Each path below is one point turned by a fixed rotation once a step. After each direction that follows a path, write how fast that rotation turns it, in degrees per step (0 if it stays still).
Each turn is a multiple of 5 degrees from 10 to 175, or 0.
Each row of a path follows its step; steps can be skipped.
Path 1:
step 0: [98 -285 56 -156 46 74 -14 34 290 -195 -39 179 41 -91 -100 207 -22 -231 -87 114 129 -242 -139 -98 98 196 1 -158 -24 -45 186 -123 -27 108 -91 12 221 -6 174 96 -80 -82 56 102 -240 85 61 -14 114 -31 24 193 -124 139 -151 -125 66 40 -197 -29 -153 168 -141 184 1 -96 152 65 -33 -204]
step 1: [62 70 -182 -296 -243 -99 50 159 -144 -52 70 -79 -168 38 74 -151 -153 -19 128 -167 -29 -39 -101 33 -34 -202 -327 38 8 -24 -105 167 -10 93 46 -97 76 136 -42 164 -37 -75 89 172 40 117 -225 281 133 -65 227 -50 76 -117 31 -75 119 305 19 -142 -165 62 -217 101 -10 -70 -205 -78 -18 -42]
step 2: [-83 60 15 60 -170 -115 19 467 31 -33 230 -262 72 -79 19 154 -98 50 134 79 42 26 -118 50 -84 75 183 -133 86 -67 -86 13 -48 -122 -95 49 93 0 -122 -42 82 133 -1 88 -43 -24 11 -98 -233 -246 28 -19 -155 61 -409 201 -24 -269 52 -66 -100 111 114 105 -117 -33 -176 5 -3 63]
step 10: [186 -108 60 -123 -78 134 -37 202 -426 -129 61 -91 139 -231 -193 56 48 -125 -123 -33 43 114 35 136 -54 69 -136 -33 219 71 -18 -11 116 111 -83 20 -112 72 156 -84 71 179 42 106 -184 80 66 -176 10 -37 51 149 -65 -106 -221 260 44 -10 163 207 -100 136 -144 73 49 166 87 -51 -286 -22]
step 12: [14 -134 154 177 -214 -222 66 -62 -139 -78 -46 -76 -121 18 -30 -104 -98 172 -143 -26 -144 -157 7 -38 -170 147 -122 53 15 32 52 83 133 -154 -168 -56 31 169 -247 -147 217 2 -226 302 170 -50 -138 42 -45 -107 25 226 38 -117 -120 -275 -63 6 -94 -98 -214 123 199 1 99 -59 -52 101 -58 -182]
step 13: [29 23 276 -52 -96 80 232 -95 25 -102 -15 147 -66 -171 -83 274 -52 72 -36 219 310 57 -72 13 216 -164 -104 -14 2 -212 -31 -215 35 -119 -142 226 -155 -260 -51 133 107 140 135 31 166 -42 46 -17 -59 82 46 -58 7 68 -247 12 -63 56 139 -70 -214 -145 -165 61 -36 -65 -230 101 74 1]
step 25: [186 132 209 213 13 -46 219 116 286 -46 218 -336 40 -262 73 -185 -28 131 17 -124 -149 43 192 124 -163 49 251 -122 123 -1 -5 35 -134 53 -27 78 134 -157 -152 -83 -88 124 111 111 -46 -94 -16 105 -40 199 -116 -52 -135 108 59 -78 -3 74 -166 40 -162 -125 135 -84 2 141 -114 133 -80 -74]
step 26: [-21 48 116 -113 -149 329 -120 -138 -60 -122 68 -71 217 -82 -205 24 -146 -163 226 191 120 -24 278 -100 13 -25 -104 -46 58 -153 267 -73 128 81 -14 23 -35 -74 191 35 -220 -88 37 -162 269 -15 20 -93 -65 136 25 -116 7 78 92 -117 187 -153 -16 -51 176 50 16 -18 -189 121 -101 -85 -243 -116]
Speeds:
[-9 -25 12 -31 43 55 9 -12 12 -4 -18 -43 28 26 -35 16 6 -45 -32 25 -9 -31 -36 -19 -6 -27 -29 2 -18 -49 -25 -32 -33 -67 3 -9 -1 8 56 -26 -56 29 28 -17 -14 3 -57 -37 38 82 -12 64 -13 -21 -88 -14 -9 -72 -12 24 -13 -49 -35 -22 -16 30 -42 24 -16 1] | 140
[-67 -1 -10 -47 -78 -59 -22 -29 -23 -1 86 11 -6 28 -46 17 -25 17 5 38 3 -23 -35 36 -10 22 0 17 23 -86 -33 -9 0 -31 -12 -3 -38 33 -19 35 25 -28 -4 -28 65 -1 0 69 -32 0 -51 34 25 -35 -5 10 24 -17 -22 29 3 28 5 -63 -23 -4 8 7 32 53] | 100
[-11 3 32 16 34 -5 40 -50 -30 14 20 19 -9 9 18 -13 34 17 40 -72 -48 9 -7 2 -10 -58 -43 2 -52 33 -9 -61 -8 49 -64 43 -6 -42 24 -6 -10 -29 -4 -34 15 51 34 -21 -62 17 -3 10 8 -18 -70 -41 14 36 -39 19 -19 39 64 -13 -59 50 27 -4 -12 36] | 10
[-7 25 28 -22 8 -39 -12 -38 35 67 -14 17 -10 -5 -19 -38 -27 46 -4 -8 9 36 -23 -44 -39 -26 -84 20 38 -15 -14 48 -14 17 -8 -13 -12 -22 25 16 -45 66 18 -5 40 44 -29 4 -4 -13 26 46 32 -44 66 45 -41 -41 -12 -56 6 -7 12 36 -16 -27 49 -27 -85 -10] | 170
[-23 21 -53 -46 2 36 58 48 -30 6 -35 33 22 6 13 10 -41 34 52 16 -49 16 -76 -37 -25 -26 26 31 23 31 -19 13 -5 -44 30 22 -26 11 -8 27 3 -47 35 -12 -8 1 24 59 -2 63 47 -16 -53 26 -32 32 -43 -36 21 40 28 67 39 38 19 -9 29 -28 -5 -39] | 55
[4 -2 5 -21 -18 -40 -27 -36 -65 -48 21 36 4 35 24 -22 17 -33 -18 23 -41 26 7 -48 22 18 71 44 -11 -5 5 -1 16 38 27 -55 -18 5 72 -50 20 -15 3 2 -35 8 41 -23 -9 7 22 -7 -11 -23 -6 67 10 -58 -44 -63 32 -25 68 44 -15 -22 -48 58 -15 36] | 90
